128 stands for zero in the data rows.
Some points, one per row:
187 092 054 145 098 178 167 255 165 149 241 007 137 092 070 078 245 078 105 205 169 000 246 201 167 241 142 163 129 133 120
139 135 040 096 081 238 175 255 148 136 255 000 117 117 103 088 214 078 105 187 158 000 255 162 139 180 146 192 164 160 129
160 125 141 179 105 054 090 107 118 125 072 174 123 102 114 122 121 159 116 184 162 234 097 166 123 190 114 127 079 087 130
172 096 139 221 157 039 122 140 133 115 067 144 151 098 064 127 138 152 163 129 144 113 109 124 157 166 123 084 110 084 131
116 118 138 116 155 116 130 132 135 118 098 127 154 145 128 134 108 122 137 097 087 070 123 110 123 088 123 096 146 163 113
152 108 124 104 113 111 154 090 112 108 138 147 117 148 125 136 150 133 150 124 152 170 137 133 095 114 133 145 115 114 135
082 152 130 042 137 154 139 121 119 087 120 215 119 179 181 146 068 071 112 102 094 171 096 111 050 099 108 161 152 145 150
100 145 134 152 139 158 100 112 140 139 151 091 139 119 139 127 132 123 149 129 113 105 133 079 127 092 140 105 161 127 119
129 138 143 154 141 145 145 142 161 158 136 101 134 101 109 134 156 135 139 130 128 094 109 119 198 135 136 104 127 115 144
218 071 122 194 102 002 097 088 081 111 064 153 120 097 082 117 133 200 144 159 172 235 132 190 146 195 123 138 069 091 116
153 110 134 162 118 071 086 098 115 145 126 169 128 100 122 129 115 148 123 170 138 217 102 121 133 146 120 143 112 090 109
169 096 131 205 164 059 122 129 130 149 106 097 143 085 046 131 129 194 152 117 149 100 123 100 209 139 129 107 124 086 129
102 140 142 153 137 159 102 119 142 139 148 091 141 122 147 126 130 120 151 128 117 107 131 084 124 098 140 107 157 131 122
105 158 138 089 120 169 125 096 103 113 133 123 103 154 170 126 107 109 131 095 143 177 132 123 067 119 133 159 134 140 147
168 095 134 200 160 075 128 131 131 123 090 114 146 109 078 122 154 144 168 124 149 087 126 112 156 145 132 080 118 089 137
137 130 134 179 135 122 146 131 155 129 113 095 137 117 107 124 184 144 141 144 168 100 124 144 139 147 145 091 111 117 142
173 107 139 175 121 052 097 103 102 114 081 173 121 107 104 126 106 149 151 144 145 208 109 136 117 170 114 135 096 076 133
190 087 116 228 135 006 120 117 141 149 078 118 153 072 057 122 174 205 127 170 168 151 124 175 219 177 123 095 090 118 102
089 141 131 052 109 182 123 100 120 131 139 153 107 175 204 126 122 102 079 119 112 185 123 167 086 107 135 137 116 176 125
174 092 122 134 114 072 126 090 104 116 110 157 127 123 119 128 136 146 151 133 143 183 128 149 112 134 124 136 101 104 122
084 166 133 043 124 159 139 105 134 130 127 195 115 150 166 145 085 107 075 128 112 185 090 125 107 093 115 153 130 151 125
116 145 146 168 147 139 114 131 132 111 105 105 136 124 128 124 109 106 173 101 115 099 126 090 123 121 131 097 156 115 143
095 137 146 055 114 166 120 097 129 136 127 169 126 163 203 128 116 091 090 123 096 169 107 145 085 095 119 118 118 178 110
199 092 131 196 088 015 094 087 106 134 072 154 128 089 109 116 157 186 126 190 173 244 120 203 150 197 118 121 061 108 107
176 081 135 204 151 050 136 130 132 122 086 132 157 108 075 128 158 151 166 124 143 095 122 129 155 144 126 085 111 103 123
128 141 125 116 107 140 130 096 116 151 151 111 100 126 145 129 143 159 106 136 161 194 123 143 140 126 138 151 112 122 137
154 118 113 130 130 110 133 096 091 126 133 117 092 125 095 132 113 187 130 118 163 193 133 122 143 131 140 163 120 096 144
096 127 132 056 126 157 108 098 120 130 143 174 125 162 201 129 106 088 086 128 098 167 111 120 079 088 128 137 134 164 100
152 137 149 173 112 087 090 107 123 139 091 137 119 099 124 121 138 150 131 174 169 205 111 147 121 174 124 109 092 083 139
090 161 148 160 137 171 097 132 149 116 132 128 142 133 174 121 120 070 158 126 096 114 117 088 096 116 137 110 160 126 134
105 138 135 076 138 117 112 102 111 108 099 176 128 154 167 133 081 090 118 109 110 152 116 099 069 095 112 124 137 141 120
103 143 152 161 134 160 098 125 143 132 142 091 149 126 151 122 136 112 156 128 117 103 131 092 109 105 144 097 153 127 124
096 148 153 072 114 140 114 090 127 136 113 166 134 148 199 128 109 093 101 135 107 171 106 126 074 093 113 115 117 168 104
086 186 169 122 121 164 091 111 134 136 119 147 121 128 203 127 087 075 120 135 119 196 102 098 085 119 117 127 135 125 136
113 152 149 116 128 146 106 099 106 119 122 123 117 142 169 125 088 108 141 105 129 169 135 091 075 105 129 134 143 110 144
171 105 144 154 119 085 107 102 104 122 106 141 121 119 111 123 124 151 155 129 147 185 122 128 117 149 128 127 101 083 133
089 145 152 109 145 131 131 119 149 146 118 136 158 133 144 137 120 121 120 112 082 098 103 113 145 085 117 084 142 181 099
085 182 163 159 145 154 109 130 154 145 123 124 145 111 152 134 100 109 143 112 096 129 098 086 154 112 119 098 155 134 129
049 167 140 065 121 225 137 137 155 154 151 141 144 162 177 145 111 093 130 089 028 088 108 134 128 082 125 102 159 196 141
163 122 139 156 126 074 101 105 095 139 114 127 110 096 081 136 089 192 138 133 159 201 115 108 168 149 123 150 111 064 141
153 115 158 205 147 077 118 133 162 157 103 117 162 089 099 127 165 138 150 146 134 104 103 121 179 147 124 067 110 106 121
162 112 140 146 113 097 122 104 105 117 103 153 115 125 110 128 112 143 154 133 143 180 115 122 103 143 125 142 106 081 141
089 121 114 054 112 181 120 089 104 134 178 149 106 170 197 130 112 120 076 113 108 199 129 141 096 081 143 170 138 174 107
115 150 154 114 136 152 103 103 106 115 129 132 116 134 159 129 072 111 140 106 122 182 122 079 095 098 122 145 151 109 141
160 126 135 172 110 047 095 099 116 137 089 171 120 091 096 130 106 186 108 177 157 245 096 156 158 175 112 142 087 090 120
087 145 143 035 121 161 130 091 132 143 132 174 115 150 184 135 091 111 082 122 090 176 097 121 114 081 115 143 127 167 103
105 109 125 092 144 137 144 127 123 138 134 127 143 152 118 146 101 137 132 074 063 073 124 115 166 074 128 112 156 175 111
223 079 034 175 110 084 180 255 158 145 194 003 129 068 015 069 255 170 053 228 245 000 255 255 229 255 127 177 088 150 094
112 103 107 115 119 151 142 113 127 130 164 119 130 152 151 127 155 140 107 110 101 122 138 153 141 094 152 136 137 185 098
100 124 127 058 116 171 120 106 090 105 127 152 105 178 176 129 092 118 105 087 114 180 132 146 078 109 140 145 131 151 136
108 141 121 128 157 107 154 134 158 135 098 161 150 116 110 143 130 125 104 134 123 092 093 112 159 118 113 109 131 145 122
151 102 147 195 158 087 107 130 155 163 129 130 160 085 108 127 150 127 146 142 115 106 097 089 181 131 127 094 131 100 108
132 136 131 169 129 137 147 129 151 130 116 091 131 122 120 121 183 140 138 137 163 104 129 148 137 148 148 105 118 127 143
162 120 136 152 133 077 104 102 093 138 109 130 105 092 081 138 090 195 140 127 159 204 118 109 169 146 125 151 115 068 141
108 158 142 104 144 144 112 100 109 131 151 132 111 129 152 143 059 131 138 096 120 181 123 063 127 077 118 162 161 107 135
113 126 114 127 158 112 136 135 148 124 119 161 148 120 114 141 129 115 107 143 119 090 098 100 137 115 127 122 142 134 113
146 098 014 045 075 242 221 255 127 104 230 013 103 166 102 095 215 070 092 139 128 000 255 226 133 196 153 188 142 198 146
092 174 134 118 135 183 143 122 148 142 147 103 138 127 141 136 145 128 136 108 105 104 124 121 141 110 131 121 155 163 137
052 142 130 059 117 226 122 136 137 151 179 148 135 167 175 148 106 091 130 091 026 083 111 119 111 073 140 118 174 194 134
097 123 129 056 121 177 121 105 097 109 125 145 099 184 174 127 094 119 106 087 108 180 134 140 076 104 140 148 126 147 137
156 110 125 133 109 127 136 099 094 110 117 115 098 137 131 120 139 158 141 123 167 185 139 142 113 142 146 153 104 094 147
140 117 124 092 106 132 135 074 120 131 172 141 118 131 151 126 153 130 127 150 155 191 125 123 101 098 137 171 121 124 106
148 124 126 127 116 131 133 099 094 112 121 112 095 141 132 120 131 149 132 121 169 179 140 135 096 138 143 153 112 105 148
112 129 120 110 157 124 152 153 135 090 086 172 138 154 111 143 115 105 133 100 109 080 103 125 106 127 129 114 144 135 140
107 126 130 115 152 128 147 153 137 096 089 169 140 154 114 143 115 109 138 095 098 078 105 128 108 124 126 109 140 137 137
074 167 117 082 147 149 158 144 142 108 121 169 137 170 107 169 077 104 130 089 071 079 097 105 122 090 107 141 157 152 138
098 162 154 113 119 161 081 087 117 138 160 123 117 125 184 128 086 111 120 139 128 199 122 071 093 082 128 147 150 116 118
161 115 164 221 145 076 110 137 155 151 086 114 158 086 100 121 168 141 155 152 144 114 101 129 174 166 128 057 101 097 129
089 185 136 062 122 194 129 084 127 144 163 130 101 141 191 127 110 125 100 112 131 194 116 127 105 091 120 166 143 159 134
154 129 160 151 105 102 103 097 129 141 111 144 126 112 139 121 141 137 140 161 144 205 103 141 122 153 123 115 089 096 129
162 100 148 210 150 079 098 130 146 158 125 108 153 080 091 122 151 154 146 148 133 114 106 099 186 147 135 093 122 091 112
098 167 161 179 134 136 111 126 160 123 106 080 157 124 136 123 135 123 160 146 142 094 132 095 095 105 127 079 143 122 139
135 143 142 129 109 133 126 096 118 146 141 129 106 118 130 133 133 167 111 138 159 209 112 136 142 134 133 145 102 104 134
172 093 136 145 114 067 118 098 105 119 101 157 127 126 114 127 123 146 147 135 138 187 122 141 111 141 117 129 101 099 122
126 115 121 139 131 169 133 127 148 149 173 098 133 119 137 130 168 118 149 118 106 094 120 120 166 118 151 126 145 129 124
Then 40 other points, each followed by its number:
138 126 137 182 137 121 142 138 152 134 107 097 134 112 106 124 181 144 138 147 163 096 122 141 152 154 147 090 108 111 145 0
143 116 141 174 151 126 141 139 128 123 117 106 135 113 091 129 141 139 167 102 132 084 121 112 166 143 142 102 129 100 151 1
173 117 149 174 121 078 095 106 094 116 084 138 109 103 099 122 109 164 152 142 168 202 121 130 121 177 128 132 098 061 145 2
071 198 161 095 124 176 107 101 135 140 149 149 116 133 191 132 070 092 109 125 111 208 101 087 108 089 110 154 149 136 134 3
138 111 123 142 132 120 152 112 148 135 163 116 151 120 110 135 178 133 149 135 141 105 124 115 146 101 143 124 138 132 107 4
158 102 140 195 158 084 147 132 135 125 103 125 146 105 074 134 141 153 164 114 142 088 116 102 153 135 130 096 127 094 137 5
095 130 125 101 120 175 136 130 143 125 122 128 133 163 163 128 151 110 117 112 088 101 121 166 126 117 142 092 127 183 131 6
158 120 142 168 112 093 075 100 112 132 116 139 117 103 128 116 131 148 133 175 164 212 115 125 109 165 135 127 104 074 128 7
101 125 123 057 126 169 125 105 096 105 125 149 103 185 175 124 087 117 102 090 110 170 134 142 074 100 139 146 131 149 138 8
112 098 099 110 120 154 142 115 131 130 163 111 128 152 152 127 156 138 102 114 102 111 139 147 143 096 151 144 137 184 103 9
149 120 023 075 104 192 197 255 157 123 237 052 121 114 073 099 210 082 066 194 164 000 236 195 156 213 133 203 146 166 118 10
148 111 138 171 137 080 151 118 158 154 125 125 161 101 096 136 168 152 137 138 132 105 111 128 181 114 120 096 116 133 107 11
114 133 135 065 134 126 115 090 099 115 116 159 123 160 170 137 081 116 109 102 107 157 120 107 083 083 114 129 133 154 107 12
162 118 146 172 112 091 074 101 110 130 112 140 117 100 128 117 131 149 134 174 164 215 113 129 111 167 136 131 101 071 125 13
103 144 126 047 145 139 141 105 114 114 120 200 109 151 130 150 058 129 096 100 115 181 087 107 094 105 107 170 134 128 142 14
179 086 127 236 156 018 114 146 127 107 048 142 147 095 048 124 131 175 147 144 163 125 114 140 161 190 126 092 103 077 133 15
085 154 155 152 148 161 085 135 142 139 135 120 141 117 156 126 091 106 133 114 085 121 104 077 138 110 135 106 160 129 121 16
088 165 152 070 129 141 111 098 134 129 106 179 133 149 195 133 098 075 096 135 107 169 095 115 072 097 107 112 125 159 113 17
145 123 116 124 117 129 130 102 097 110 117 113 095 141 132 122 134 148 134 118 175 173 146 140 096 137 145 150 117 107 147 18
217 069 119 199 101 000 097 089 080 114 064 149 122 095 081 117 137 201 144 161 175 229 136 190 147 194 122 137 069 090 115 19
151 113 140 146 104 084 115 096 129 142 112 160 135 119 143 127 149 128 131 164 138 192 112 156 115 141 117 112 093 118 116 20
107 140 137 067 129 137 146 106 112 109 123 205 111 156 149 148 080 097 110 105 106 175 091 121 078 097 110 164 129 140 135 21
087 140 130 059 122 159 130 103 131 124 153 206 116 157 183 140 095 089 100 130 099 200 093 106 064 094 127 173 145 144 115 22
173 104 134 170 124 052 104 103 100 123 090 169 121 108 095 129 102 162 143 140 144 208 111 132 131 161 115 134 103 079 126 23
101 124 131 053 133 142 128 105 108 121 118 168 122 164 166 137 081 107 102 095 098 159 117 126 092 091 116 133 133 155 117 24
111 107 123 098 140 144 139 130 128 124 115 137 145 157 130 135 112 117 134 079 068 066 122 122 132 092 130 103 145 169 121 25
064 146 134 027 110 222 121 118 109 119 147 170 105 196 204 135 074 074 121 061 057 159 119 135 050 092 128 148 150 173 152 26
169 084 005 071 070 209 230 255 121 099 231 013 098 159 089 087 237 097 087 149 159 000 255 251 140 206 154 201 127 201 132 27
139 135 160 142 113 105 107 099 132 165 130 156 131 100 139 134 116 135 132 147 114 199 089 111 156 127 112 124 106 105 121 28
095 145 123 050 147 128 153 108 115 111 127 194 109 155 131 154 062 136 094 098 115 172 095 110 113 090 119 172 145 131 122 29
131 097 105 074 105 142 143 085 093 100 132 146 099 172 170 124 117 134 103 099 126 185 144 170 094 104 142 168 114 166 125 30
150 126 155 155 110 099 098 106 134 154 109 155 133 107 147 123 138 117 140 159 129 189 098 136 127 152 117 101 096 103 126 31
080 169 151 145 137 169 104 140 157 128 105 116 144 133 162 126 116 090 139 124 098 097 114 105 111 116 128 081 145 141 140 32
197 077 113 186 098 017 083 082 094 142 111 148 125 086 102 121 145 198 117 184 167 244 127 175 160 174 128 148 084 102 091 33
164 107 135 210 166 069 121 141 126 122 080 105 136 093 056 128 138 166 157 128 169 094 123 107 171 163 134 091 119 073 146 34
114 127 142 073 128 125 115 089 102 111 109 166 125 163 170 129 088 101 118 104 102 157 121 111 078 091 121 127 128 154 112 35
150 111 035 061 096 196 201 255 135 113 214 027 127 142 088 095 195 076 097 150 134 000 255 191 135 181 128 168 149 192 121 36
127 149 139 112 105 146 137 085 118 145 151 118 104 125 147 135 132 160 111 138 163 206 122 133 131 120 133 159 114 125 137 37
112 126 138 067 130 128 115 094 106 112 106 165 123 160 169 129 079 104 109 104 108 164 120 108 072 089 118 134 124 151 114 38
142 124 154 186 154 099 130 132 166 166 116 126 157 087 099 134 147 137 144 135 120 096 094 101 195 131 121 086 123 114 120 39
Which of these numbered points is nearest to each point below, ignoring the direction in which the first points spread most? Its number follows each.
071 194 159 097 124 172 105 103 136 142 153 146 115 133 193 138 074 093 109 121 112 205 105 090 105 091 109 149 150 130 136 > 3
196 091 119 166 092 022 107 072 104 149 100 147 123 088 101 124 149 207 114 176 161 245 124 196 183 169 116 144 070 123 095 > 33
093 159 147 156 148 158 097 126 145 138 137 117 140 111 159 124 101 097 141 127 098 117 108 065 137 104 129 119 164 123 122 > 16
139 130 138 178 138 123 141 133 152 132 111 102 133 114 108 121 181 143 140 143 163 108 118 142 149 156 146 090 107 110 146 > 0
095 156 145 154 141 163 099 123 148 136 149 109 141 118 151 128 112 103 149 126 101 112 123 072 135 097 132 117 163 124 124 > 16
088 136 124 099 146 146 133 138 152 121 129 169 144 137 136 146 121 107 114 125 098 100 095 108 123 107 131 122 152 149 119 > 11
111 104 118 115 119 154 139 114 129 126 160 122 132 152 157 125 156 140 113 108 097 130 132 157 133 102 150 133 135 184 102 > 9
151 138 043 103 093 219 192 255 136 114 227 000 112 122 081 089 197 076 128 156 157 000 255 165 142 195 137 179 159 148 151 > 36
094 148 137 044 120 152 127 097 129 145 139 173 124 149 180 142 097 111 080 117 095 177 103 125 114 082 111 138 127 176 108 > 24
082 147 125 043 132 165 121 100 125 119 144 194 117 154 177 140 089 094 081 138 110 182 093 116 075 099 125 162 139 139 115 > 22
142 110 138 169 146 130 137 144 133 131 115 100 130 118 087 132 146 141 162 100 128 080 117 119 170 144 146 103 126 102 150 > 1
122 152 130 108 106 147 132 090 121 145 150 113 100 124 144 134 136 160 105 140 163 196 126 133 129 121 132 158 118 122 136 > 37
185 106 022 118 084 202 215 255 130 105 224 000 098 125 050 083 247 114 115 168 207 000 255 225 145 239 157 192 130 141 159 > 27
156 113 141 136 097 087 121 087 127 137 116 161 132 119 143 126 156 133 133 165 142 196 113 159 114 135 116 122 091 121 113 > 20
085 150 143 042 125 157 128 096 129 142 136 174 123 155 184 140 094 108 080 117 095 178 098 127 115 081 113 132 126 170 109 > 24
156 119 120 130 118 121 134 092 099 105 116 125 098 142 115 123 136 156 144 125 171 186 136 134 100 136 144 146 111 091 150 > 18
085 157 151 104 131 176 069 106 122 128 136 150 116 146 205 117 076 079 106 132 108 194 107 088 074 108 133 135 144 120 125 > 7
199 069 107 229 134 005 103 105 126 141 094 127 148 072 065 116 174 200 131 171 164 164 128 159 202 175 133 110 097 108 092 > 12
216 069 116 194 103 000 098 089 081 114 066 150 121 098 081 117 136 201 140 160 176 228 137 190 146 195 123 137 070 090 115 > 19
122 151 131 108 112 146 136 097 120 145 150 111 103 125 146 129 134 157 107 134 164 193 123 134 131 118 136 157 116 128 138 > 37
109 111 125 100 141 139 134 129 126 124 116 133 143 156 131 136 117 117 136 083 067 069 125 131 130 093 131 096 144 172 118 > 25
101 125 130 059 121 169 122 105 094 109 124 143 100 179 174 127 089 119 100 086 113 174 131 143 076 099 136 141 130 149 136 > 8
169 118 142 165 124 077 097 110 096 124 094 134 111 103 095 128 108 171 147 135 165 198 121 121 134 168 129 132 104 064 147 > 2
212 083 044 163 109 143 178 255 142 123 195 000 119 095 023 074 235 123 115 187 209 000 255 223 174 255 143 162 113 110 142 > 36
146 104 155 190 154 097 108 132 154 162 134 129 159 088 110 128 147 128 151 136 117 106 096 087 175 127 132 092 130 102 110 > 39
137 129 138 178 133 120 146 130 151 131 114 099 137 117 107 122 183 145 142 146 166 106 126 143 141 148 145 095 112 117 141 > 0
131 123 128 132 131 122 171 111 162 143 148 114 148 119 107 140 180 141 146 134 142 093 123 129 161 101 132 118 130 143 123 > 4
141 114 135 150 132 155 145 128 135 119 129 109 134 129 121 131 151 125 171 103 112 089 133 127 154 136 144 111 136 118 149 > 1
171 094 130 134 114 073 126 092 103 119 110 156 126 130 120 131 135 140 153 131 139 178 128 144 106 130 121 138 104 107 121 > 35
131 104 108 070 102 143 150 085 091 103 129 147 095 176 172 126 116 135 097 094 129 187 144 167 088 101 140 168 111 165 125 > 30
111 101 126 105 137 136 142 129 128 118 107 138 143 156 135 135 125 108 135 087 078 074 124 128 122 102 133 092 137 172 123 > 25
091 142 142 104 143 136 130 124 156 146 120 130 157 133 147 137 120 119 114 117 086 085 109 108 145 084 117 094 144 180 101 > 11
129 102 105 074 107 138 152 088 086 112 133 141 096 174 163 129 114 145 097 095 123 188 144 160 104 098 143 172 114 165 117 > 30
082 140 137 103 119 182 130 138 145 124 119 125 136 161 166 130 140 107 122 110 088 105 118 158 116 117 141 090 130 175 137 > 6
Here are 40 other points, each followed by its number:
176 104 153 166 121 073 093 106 100 138 098 138 120 103 100 124 110 164 157 133 140 195 113 119 142 154 123 124 101 074 131 0
113 146 146 169 148 139 118 133 131 117 112 100 139 123 125 129 107 112 171 100 114 091 133 083 134 111 127 101 159 113 143 1
136 139 143 135 114 113 122 094 127 153 131 152 120 112 129 135 121 153 126 151 138 200 100 124 134 125 119 146 110 102 129 2
107 142 132 064 146 120 122 093 101 128 120 172 120 141 150 144 063 116 104 101 104 158 104 082 108 067 104 149 143 144 107 3
142 108 117 142 135 122 156 111 151 134 164 109 148 116 111 135 186 134 147 134 143 096 127 116 147 101 144 128 136 130 110 4
110 109 112 092 137 150 151 122 116 125 136 118 118 155 120 138 107 157 125 073 080 102 131 129 165 093 139 134 144 172 123 5
151 082 115 089 115 095 146 091 095 121 120 169 119 150 146 142 116 138 114 114 114 165 130 149 122 100 123 140 106 154 106 6
200 089 049 160 108 154 156 255 157 154 238 000 129 077 045 073 242 120 095 211 197 000 253 208 196 248 143 169 123 123 111 7
148 100 016 053 076 235 218 255 123 103 227 017 102 163 099 094 218 076 093 143 136 000 255 227 134 196 153 182 138 196 143 8
210 060 110 238 140 000 118 121 118 116 052 124 147 088 045 113 165 196 150 149 170 135 140 175 182 194 131 096 088 098 116 9
106 146 128 101 125 133 127 074 100 124 157 114 111 146 137 141 083 167 129 101 149 176 157 073 086 063 122 168 159 125 117 10
134 083 113 117 134 116 146 110 141 138 141 144 147 135 139 133 160 125 114 131 101 089 125 129 152 090 139 115 125 172 089 11
111 129 118 123 157 114 135 135 152 125 119 161 147 120 117 141 128 114 104 139 116 091 100 098 137 116 128 125 143 136 111 12
087 141 119 047 133 152 125 104 121 121 145 198 116 151 177 143 093 104 078 132 115 182 093 106 085 092 126 167 142 146 109 13
095 159 143 097 141 151 097 104 102 133 129 138 105 133 156 137 037 134 114 090 108 186 112 068 124 089 119 154 150 118 135 14
138 144 147 126 108 131 126 093 119 142 144 126 104 116 132 131 129 168 116 146 161 213 113 137 146 132 132 150 104 105 137 15
173 104 156 164 118 074 098 104 103 132 101 146 128 113 117 125 121 142 163 131 133 184 112 128 126 150 124 116 103 083 131 16
099 121 116 052 118 160 139 094 089 123 160 145 096 172 157 138 078 147 091 081 103 187 134 127 122 071 129 179 140 160 121 17
095 160 147 097 143 155 100 108 104 115 122 137 115 156 167 130 059 108 122 098 118 173 122 086 082 099 122 134 155 118 140 18
145 119 140 158 154 125 146 134 126 141 131 109 130 104 086 142 134 158 158 090 123 101 112 108 191 137 137 117 140 098 147 19
069 167 133 087 129 176 155 155 175 110 114 189 153 166 157 146 125 066 133 123 071 094 088 138 085 113 116 104 145 162 142 20
118 155 155 142 125 119 097 091 103 102 113 113 121 138 144 119 089 134 154 126 159 176 148 078 053 090 121 128 140 097 142 21
093 136 138 054 123 144 101 083 116 142 155 162 128 146 190 134 089 111 091 126 095 183 112 094 092 066 121 145 141 164 088 22
101 152 147 156 142 161 097 121 147 142 147 096 140 113 150 123 121 114 148 123 106 112 125 075 135 100 135 109 162 127 119 23
056 170 137 022 105 234 121 108 134 141 150 178 117 186 231 135 102 065 098 101 059 176 103 146 053 085 122 128 143 190 140 24
088 137 121 089 122 172 141 127 142 141 141 124 128 152 153 139 136 130 107 102 083 111 120 152 160 099 136 111 136 185 123 25
110 141 146 167 149 141 117 138 132 110 101 107 140 127 130 123 109 105 172 099 108 089 126 089 119 114 131 103 157 116 144 26
063 178 134 040 125 181 135 118 150 109 121 210 128 169 199 145 092 060 093 128 093 167 085 124 049 095 110 141 142 152 140 27
093 158 143 161 151 158 095 129 149 138 141 112 142 112 154 126 102 095 144 125 097 111 113 064 140 102 130 118 167 125 123 28
173 091 148 205 155 067 123 140 138 132 089 108 156 098 077 123 146 141 167 121 135 085 119 109 160 154 128 078 116 087 130 29
172 080 125 180 149 063 150 124 136 121 098 121 153 115 081 129 165 143 163 123 145 083 134 131 146 133 128 096 114 114 126 30
077 153 124 093 159 152 156 134 139 099 110 190 143 162 128 149 093 077 148 092 067 086 097 108 085 100 109 127 163 142 145 31
137 141 143 129 101 129 128 099 122 128 123 127 109 129 146 121 152 145 119 153 171 203 120 151 101 144 135 136 095 108 141 32
119 120 126 129 168 088 163 141 133 122 102 154 146 120 080 156 094 148 122 098 117 087 103 090 168 106 112 137 144 131 126 33
189 090 123 165 088 024 108 076 104 153 102 148 126 089 105 126 148 203 116 175 158 241 124 194 179 165 116 141 074 126 094 34
157 091 121 179 148 075 123 116 148 148 135 127 156 096 095 130 158 149 134 148 134 109 116 109 173 121 128 117 126 120 102 35
109 122 132 060 131 141 123 106 107 112 113 175 120 171 172 132 087 103 111 097 102 153 115 127 081 093 123 137 129 157 119 36
169 106 153 156 124 087 110 102 106 141 107 150 123 109 116 129 107 137 155 127 128 184 113 116 139 140 117 126 111 085 130 37
215 056 104 238 142 000 122 117 116 122 054 122 145 080 038 117 162 209 148 148 172 138 141 170 201 188 129 103 090 099 111 38
107 134 118 057 138 138 137 116 113 096 101 198 114 166 159 146 087 104 101 107 120 166 101 127 069 111 122 145 129 132 135 39
The same question for these:
190 096 118 182 097 015 098 082 104 149 093 148 124 083 095 124 143 206 113 182 168 243 122 190 181 179 115 138 073 111 101 > 34
152 102 133 123 106 091 113 086 116 149 160 156 133 119 141 133 140 141 127 156 132 196 116 127 122 108 125 144 114 120 097 > 22
179 070 013 064 089 170 231 255 133 129 241 023 122 132 055 105 218 115 086 153 142 000 255 225 190 184 134 197 135 196 111 > 8
122 121 113 135 170 087 151 141 137 118 099 157 138 124 080 150 098 143 126 105 120 090 099 092 162 119 116 122 141 123 123 > 33
174 078 124 185 148 060 146 121 136 120 091 127 153 114 081 127 168 144 159 126 145 083 133 132 151 134 128 095 113 113 122 > 30
195 096 122 184 096 013 100 083 104 148 091 147 125 080 094 125 143 209 115 180 168 246 119 190 183 179 115 137 070 111 102 > 34
115 149 043 078 088 250 168 255 148 128 255 014 113 129 117 091 185 056 093 178 131 000 253 151 134 174 141 184 171 165 129 > 7
129 161 055 104 087 228 183 255 160 142 242 000 120 109 095 094 203 081 101 186 161 000 255 169 161 188 130 174 156 160 139 > 7
113 126 125 129 159 106 134 134 150 126 121 164 148 120 116 138 128 118 108 138 120 100 095 097 139 119 125 121 140 135 110 > 12
080 145 133 100 143 154 158 151 141 086 106 182 151 165 126 153 102 085 158 081 080 079 094 123 084 113 112 113 156 151 150 > 31
162 097 144 197 164 077 124 139 139 134 090 130 154 105 088 127 145 127 173 117 129 082 110 099 162 146 125 075 119 092 135 > 29
077 143 125 090 127 182 137 129 143 140 138 120 132 151 148 140 127 128 112 103 079 107 118 142 149 097 134 108 144 179 129 > 25
102 142 121 052 138 141 140 116 111 108 109 198 111 167 146 146 079 107 100 108 117 162 105 116 075 110 116 160 137 137 135 > 39
092 144 147 059 119 156 120 105 133 130 120 178 126 159 198 129 111 089 092 128 102 172 099 139 084 103 116 115 119 170 114 > 24
137 125 141 138 115 118 103 098 121 147 157 149 123 114 137 134 125 137 127 150 138 201 108 103 115 119 130 145 127 098 118 > 2
118 154 158 138 123 120 101 085 098 098 111 118 118 145 146 124 082 140 154 123 156 184 143 081 050 093 125 130 138 097 141 > 21
151 126 137 117 124 141 126 107 107 118 115 142 094 124 134 126 118 126 144 112 140 173 117 120 121 140 137 138 107 093 153 > 37
110 117 132 106 149 124 139 132 134 115 104 151 149 150 123 141 114 119 135 088 080 075 116 122 134 105 125 097 140 161 119 > 30
084 180 162 156 144 156 111 140 158 146 127 112 147 112 147 135 101 106 138 117 096 115 102 087 156 107 117 103 155 135 131 > 28
088 139 122 100 149 144 134 140 150 115 133 174 141 137 131 146 119 105 113 122 097 102 091 109 123 112 128 125 151 146 115 > 12
139 144 137 129 101 133 128 094 124 130 126 127 105 129 143 119 154 145 123 154 173 202 125 152 101 145 138 140 099 109 141 > 32
081 130 134 073 129 207 132 138 125 111 129 152 130 175 162 148 104 087 160 070 044 066 135 131 093 092 136 095 160 178 147 > 30
112 158 153 133 126 129 101 088 097 101 118 118 120 146 146 126 087 131 152 123 153 180 144 082 051 091 121 133 145 095 138 > 21
136 138 136 103 097 128 147 084 130 128 140 142 124 134 157 134 167 116 132 148 158 186 121 148 092 119 126 139 105 126 126 > 32
160 106 152 158 110 100 079 097 119 146 132 145 132 106 148 117 138 126 141 163 130 197 108 120 113 144 129 122 105 093 114 > 16
113 145 139 069 135 118 117 098 108 112 103 175 125 147 164 134 066 104 111 104 104 167 107 096 081 088 109 139 134 139 112 > 3
078 159 117 038 143 178 153 115 113 100 136 218 124 164 170 155 072 080 111 098 094 174 102 111 056 092 106 177 154 140 153 > 39
095 145 146 150 150 156 106 141 130 107 097 120 137 139 134 127 090 108 163 094 098 098 125 096 108 117 132 091 154 126 148 > 26
167 107 144 153 126 087 103 105 110 139 112 150 125 113 118 129 113 138 155 125 125 177 106 117 136 141 123 119 114 086 132 > 37
103 157 160 162 133 152 115 122 155 136 119 092 145 121 146 123 140 120 151 127 122 107 122 110 124 114 131 088 140 134 133 > 23
115 137 148 164 144 134 121 124 129 122 115 088 138 133 116 127 114 134 170 097 119 092 139 094 129 103 132 097 152 121 137 > 1
086 130 113 039 123 172 132 100 091 131 153 139 098 167 153 137 074 145 090 081 092 181 129 121 121 076 127 171 142 154 128 > 17
215 069 109 195 104 000 099 085 078 121 070 150 118 092 073 122 134 209 139 160 173 228 137 184 162 187 120 139 073 091 111 > 34
136 083 104 120 140 103 146 105 138 141 140 147 143 130 131 136 161 131 113 136 107 096 128 128 163 090 139 114 125 169 086 > 11
